In the data rows, zero lies at 4.5, halfway between 4 and 5.
Here is a table of points, one per row:
[8 5 6 3 8 7 6 5]
[5 3 6 6 5 3 6 2]
[5 5 5 3 4 4 7 4]
[4 5 4 3 5 5 7 4]
[3 5 3 4 3 4 8 5]
[2 4 2 6 2 2 2 7]
[3 5 1 7 3 2 1 7]
[6 4 6 4 4 6 1 6]
[5 4 5 5 2 4 2 4]
[5 5 5 2 4 4 7 6]
[4 5 4 6 3 2 0 2]
[3 5 5 4 5 5 7 5]
[2 3 1 5 4 3 2 8]
[3 5 6 4 7 7 5 4]
[7 4 4 5 7 8 0 7]
[5 4 3 4 5 5 1 4]
[6 5 4 5 2 5 3 5]
[7 6 7 3 6 4 4 2]
[4 2 5 4 6 5 8 4]
[4 5 6 3 7 6 5 4]
[6 6 7 4 4 3 3 1]
[3 5 5 3 5 5 6 4]
[9 5 8 3 9 9 4 7]
[7 5 7 5 9 8 5 6]
[5 6 6 4 4 2 5 3]
[4 6 8 4 3 3 6 3]
[5 3 4 7 5 6 3 5]
[6 2 6 6 5 4 7 4]
[4 5 3 3 3 3 8 4]
[3 4 1 6 3 3 1 7]
[4 4 3 6 6 3 7 5]
[1 4 1 6 4 3 2 8]
[3 5 1 6 0 0 0 7]
[5 3 5 5 1 0 7 2]
[4 6 6 2 4 5 7 3]
[6 5 6 5 9 8 4 6]
[4 4 5 4 3 4 9 6]
[6 5 4 7 3 5 1 4]
[4 5 5 3 4 5 6 4]
[5 4 4 6 6 7 1 5]
[6 6 5 2 3 2 5 1]
[6 3 5 6 6 2 5 1]
[2 4 2 7 1 1 2 7]
[6 4 5 3 6 4 5 4]
[5 4 6 4 5 5 6 4]
[4 4 4 6 6 6 1 5]
[4 5 5 3 4 5 7 4]
[3 2 5 5 3 4 9 3]
[2 4 0 6 5 3 2 8]
[5 4 5 5 2 5 2 5]
[4 4 4 6 3 6 2 4]
[3 3 3 5 5 4 9 3]
[6 5 4 7 3 5 1 5]
[3 5 5 2 7 6 7 5]
[7 6 7 5 7 5 4 4]
[7 5 6 3 7 7 5 5]
[3 5 3 2 6 5 7 4]
[4 4 3 6 5 6 2 5]
[2 4 0 6 4 3 3 8]
[4 5 4 6 6 7 1 3]
[5 5 8 3 4 5 4 2]
[7 4 4 5 6 7 0 6]
[5 4 3 5 5 5 3 4]
[4 5 5 1 5 5 7 3]
[5 4 5 5 5 7 0 5]
Along one direction, these points spread out more than along any other. How far along it is each point below, from 0 to 99? 50 is the average, and the first point above lies past it.
[1 4 2 6 1 2 1 7] 16
[5 5 6 3 5 6 6 4] 65
[2 4 0 8 4 2 2 7] 17
[5 5 4 5 5 5 4 5] 49
[1 5 2 6 2 2 2 6] 22
[5 5 4 4 4 4 8 6] 58
[5 5 6 5 2 4 6 5] 53
[5 3 5 5 6 6 8 3] 68
[5 5 5 3 4 5 7 4] 63
[2 5 3 6 4 4 8 5] 50
[5 4 5 6 4 4 1 5] 37
[3 4 7 5 4 5 6 3] 60
[4 4 7 3 7 7 5 4] 67
[5 4 6 2 6 6 8 5] 73
[7 5 7 2 6 6 5 2] 73
[6 5 7 3 7 6 6 4] 72
[5 6 3 4 4 2 0 3] 34
[4 4 6 5 2 4 7 3] 58
[4 4 8 4 3 5 7 4] 65
[6 4 7 2 5 6 6 4] 70
[1 4 2 7 2 2 2 7] 19
[5 6 4 4 4 4 9 5] 63
[4 5 8 5 4 5 7 3] 67
[5 5 6 3 6 6 6 4] 67
[5 6 4 6 3 2 8 4] 54
[2 5 2 5 1 2 3 6] 26
[5 4 4 6 5 5 0 4] 36
